In the data rows, the value 128 means zero.
Here are some points, one per row:
[172 121 113 110  86  95 161  61 105 104 158 113 157 133 187 117 170 152 194 120 135 163  68 159 124 100  46  86 124 160 118 123 112  62 185 140 110  91  95 106 157 161 137 136 119  58 143 108]
[ 85 153 124 107 170  77 122  74 132 195  86  26 144  56  61 138 177 168  95 143 147 136 142 173  62 174 122 158 121 137 221  79 126 111  41  89 131  25  81 115 160  70 106 158 172 143 166 179]
[135 104 139 157 157 132 155 107 185  91  81 196 113 186 122  65 176 166 160  98 152 228 196 109 210 103 146  97  96 106  77 100 123 127 193 206 173 130 131 122  58 130  40 117  73 127 126 111]
[174 135 192 143 100 210 190 165 115  83 161 187 102 149  98 139  53 131 106  89 105 164 114 116 165  69 176  69 105 119  53 135 128  70 217 239 183 132 206 101 120 119 192  57  93 137  65  64]
[135 132 155 130 174  83 105 128 147 177 153  99 148  87 142 172 136 114 135 148 135   0 157 150 102 127 127  69 163 128 157 120 125 123  54  98  84 150 109 169 146  70 137 126 149 111 149 177]
[103 113 121 178 147 146 112  98 125 137 171  64 116 171 156 175 133 140 171 146 136  78  48 152 121 181 146 139 204 189 173 138 121 132  60  50 138 113 147 144 184  90 115 121 167 130 115 170]
[157 143 122  92  92 137 140 111  87 152  74 132 120 114 170  67 129 177 161  96 164 127 114  64  89 104  75 104 121 144 141 150  92  79 175 137 120 171 112 147 126 138  87 112 172 156 139 101]
[ 44 207 101  83 133 135 141 166 147 161 133 115 134 122  97 132 109 131  64 175 161  72 114 227 104  86  96 124 149 117 143 123 200 164 109 174 120 174 138 147 211 149 157 151 102 102 102 103]
[141 122 158 143 132 164 111  70 109 149  52  81 157 103 171 144 123 192 176  79 146 210 147 123 104 115 114  58 207  89 102 190 124  64 153 113 101 129 154  97 156 147  99 232 176 126 216  68]
[139 150  54 140 156 159 114  50 105  79  92  88 103  59 133  93 136 152 134 116 116 121 162 169 105 156 124 132 170 114 144 157 121 162 131  99  84 145 146  99 119 102 126  93 109 116 111 102]
[ 74 224 139 112 135 194 120 129 111 123 104 155 168 182 136 101 211  48  88 203  65 106 182 109 110 131 175 132  54  40 148  42 210 216  56  69 127 112 122 146  85 109 162  78 126 187 137 135]
[196 111 118 138 176 141 165 165 130 148 128 134 169 169  82 133 147 115  84 255 152 109 177 111 115 137 167 196  66 131 108  61 173 207  54  81  83 124 136 172  42  99 142 105 121 160  56 147]
[156 111 123 149 149 105 124 124  55 182 119  78  96 149 151 145 219 141 160  32 166 180 114 140  70  90 113 101 148 148 154 170 121 103 126 143 108 164 124  98 111 193 158 167 157 156 172 112]
[140 157 255  96  82 170 234 206 202  55 163 187  70 120  99  99  75  80 135 152 132 111 119  84 197  75 203 116  80 141  40 181 133 192 163 142 213 182 140 108  91 195 157  75  10  85 110  96]
[134 133  97 156 109  87 122 111 127  98 175 124  66 116 132 181  87  64 124 134 161  64 115 120 113 139 127 127 112 179 163 161 177 150  70 142  96  82  96  99 210  76 181 143 193 146 131 144]
[149 121 130 125 168 115  70  65 145 101  34 163 134 110 124  55 219  87 187 138  80 183 165 111 165 123 104 138 136 157 150 136  83 117 198  92 116 147 160 137 133 123 149 163 131 176  89 144]
[ 72 105 108 120 137 132 130 116 157  78  98  98 149 181 115 189 156 120 100 210 155  78 125  60 195 169 177 255  44  99 133  71 163 178 127 100  39 130 154 192  67  42 160  87 112 123 136 178]
[122  83 104 163 124  78 161 135  82 144 164 127 143  90 195 155 133 184 163 109 110 133 135 170 154 140  98 103 123 123 137 210 150  70 132 156 145  92 132 146 194 129 110 131 128 193 157  87]
[ 85 122 129 103 160 112  56 132 105 116 122 132 196 176  85  66 162 158  94 225 106 146 151 143 129 126 182 158 107 107 148  96 135 207 113 110  78  98 149 190  54  38 147 118 124  88 160 129]
[154  88  65  72 188  96 109 115 125 181  44 107  97 142 148 142 207 136 189 163  91 208 191 168 109 167 140 105  78  81 125  77  57 140 171  89  53 105 124  87  89 118  50 125 212 133 177  65]
[122 130 148 131  84 130 120 209 128 105 182 164  86 155  59 152  99 116  64 158 131  84 138  63 139 136 155 127 166  89 121 109 199 157 104 130 127 110 111 139 207 186 144  83  16  97  35 224]
[126 137 136  94 130 137 141 217 204 111 165 170 192 131 129 122  51 108 127 105 129  61 101  83 155 168 182 148 162 183  94 121 178 166  96 182 108  76 104 120 170 140 166  99  41 163  88 194]
[115 111 122 154  76 122  88  84 108 154 172 153 103  95 122  94 122 196 221 120 103 158 140  91 107 151 130 128 115 158 133  96 110  80 171 135 151 198 109  92 104 164 104 113 150 116 127 163]
[124 120 104 177 130 135 116  99 145 145 111  79  76  94 174  82 161 160 148 114 121 179 157  86 126 137  88 101 134 126 120 142  66  78 176  86 127  88 174  99  92 145 126 217 184 107 175  59]
[ 77 116 141 154  15 103  66 187 122 116 154  78 137  49 129 193  84  81 142  31 184  88  88 185   5 150  43  95 144 201  93 193 124  64  35  60 204 141 165 142 229 147 159 124  86 135 139 122]
[113 125 197 128  75 126 112 106  55 193 112 160  98  91 153 106  85 129 174  45 191 130  79 192 135 209  67  60 158 113 108 171 111  53 138 183 216 135  81  73 130 165 157 180 128 107  84  88]
[153 152 113 116 122  69 163 185 132  78 167 130 114  86 163 196 127 119  76 170 156 107  69 162 123 169 138 137 203 122 152 160 137 135  22 151 159 130 115 146 176 123 149  89 167 118 168 214]
[149 113 139 108 124 141 100 133 152  56 180 192 126 184 111  71 105 180 107  56  97 191 169 133 199  90  96 125  87 127  24 152 141  74 164 100 114 162 109 107  65 149 121 142 169 164  85 169]
[141  90 195 122 110 139 108  69 135 160  91 187 120  71 164 105 145 132  97  69 140 138 127 140 124 110 153 111 144 138 118 142 113  35 233 120 108 119 121 135  86 227  87  98 146 123 121  61]
[206 110 197  81  46 173 138 157 149 173 198 142  67 117  83  89  88  79 168   2 145 132  78 134 204  96  78 133 205 102 114 131 107  50 177 191 213 159 171 106 134 182 141 117  68 173 124  31]
[ 88 169 112 152 137  93 141 170 115 152 140 134 154  79  96 201  74  90  93 157 174  68  89 115 103 144  63  88 159 139 172 155 154 150  94 135 110 117 179 129 126 142 134 104 157 113 154 156]
[143 120  97  94 128 113 116  83 104 179  87 126  87 123 149 103  82  92 170 139 113 165  82 130 115  70 164 125 127 103 112 166  99  25 172 119 152 152 136 100  95 166  74 165  61 167 106 145]
[123  82 106 142 161 164 107 154 210  61 122  79 157 193 103 150  61 114  84 166  72 113 136 129 133 148 108 131 103 123 199  90 140 212  94 128 119 143 102 176  82 103 135 125 120 108 123 165]
[110 122  48 138 114 123 181 107 135 118 171  92 174 155 117 136  83  99  61 142 146 159 162 111  96 162 145 140 161 139 139 104  71 210 150  94 129 130  98 209 136  75 138 140 152 153 151 162]
[149 145  94 215 145 122 140 162 165 179 167  71 182 112 176 174 134 122 125 123  90 124  94 125  99 148 105 198 137 170 196 185 104 157 126 112 142 147  72 114 179  88 117 108 173  95 104 100]
[130 127 109 149  97  69 102 189 114  99 131  90 161 145 157 144  82 128  84 106 134  63 113 152 146  73 175 163  84 130 128  55 143 203 106 122 138 109 131 140 183 144 134 119 143 124 119 176]
[ 86 159 162 100 232 123 166  77  58 128  50 184 123 187  93 108 210 138 114 173   0 181 193  75 143  80 146 201  99  97  70  37  75 181 150 188  57 125 126  70  20  93  38 184 146 106 159  51]
[140 101  95  90 166 211 115 148 137 103 150 227 124 181  82 129 112 124  89 148 123 122 111 100 171 111 167 179  66  96 137 136 118 160 128 160 191 127 100 148 137 126 125 161 113  43 148 160]
Along one direction, these points spread out more than along any other. Take the direction at right angles to it along which they spread out most. Then take the direction at right angles to both along which they spread out most. Go by this last direction. How far along it is each point below, from 0 to 99? 50 is the average, and the first point above lies past it. One standard deviation of the points above along it is 16.
[ 72 105 108 120 137 132 130 116 157  78  98  98 149 181 115 189 156 120 100 210 155  78 125  60 195 169 177 255  44  99 133  71 163 178 127 100  39 130 154 192  67  42 160  87 112 123 136 178] --> 47
[154  88  65  72 188  96 109 115 125 181  44 107  97 142 148 142 207 136 189 163  91 208 191 168 109 167 140 105  78  81 125  77  57 140 171  89  53 105 124  87  89 118  50 125 212 133 177  65] --> 75
[ 85 122 129 103 160 112  56 132 105 116 122 132 196 176  85  66 162 158  94 225 106 146 151 143 129 126 182 158 107 107 148  96 135 207 113 110  78  98 149 190  54  38 147 118 124  88 160 129] --> 55
[122 130 148 131  84 130 120 209 128 105 182 164  86 155  59 152  99 116  64 158 131  84 138  63 139 136 155 127 166  89 121 109 199 157 104 130 127 110 111 139 207 186 144  83  16  97  35 224] --> 24
[141  90 195 122 110 139 108  69 135 160  91 187 120  71 164 105 145 132  97  69 140 138 127 140 124 110 153 111 144 138 118 142 113  35 233 120 108 119 121 135  86 227  87  98 146 123 121  61] --> 48
[149 145  94 215 145 122 140 162 165 179 167  71 182 112 176 174 134 122 125 123  90 124  94 125  99 148 105 198 137 170 196 185 104 157 126 112 142 147  72 114 179  88 117 108 173  95 104 100] --> 62
[143 120  97  94 128 113 116  83 104 179  87 126  87 123 149 103  82  92 170 139 113 165  82 130 115  70 164 125 127 103 112 166  99  25 172 119 152 152 136 100  95 166  74 165  61 167 106 145] --> 49
[123  82 106 142 161 164 107 154 210  61 122  79 157 193 103 150  61 114  84 166  72 113 136 129 133 148 108 131 103 123 199  90 140 212  94 128 119 143 102 176  82 103 135 125 120 108 123 165] --> 47
[157 143 122  92  92 137 140 111  87 152  74 132 120 114 170  67 129 177 161  96 164 127 114  64  89 104  75 104 121 144 141 150  92  79 175 137 120 171 112 147 126 138  87 112 172 156 139 101] --> 57
[126 137 136  94 130 137 141 217 204 111 165 170 192 131 129 122  51 108 127 105 129  61 101  83 155 168 182 148 162 183  94 121 178 166  96 182 108  76 104 120 170 140 166  99  41 163  88 194] --> 27
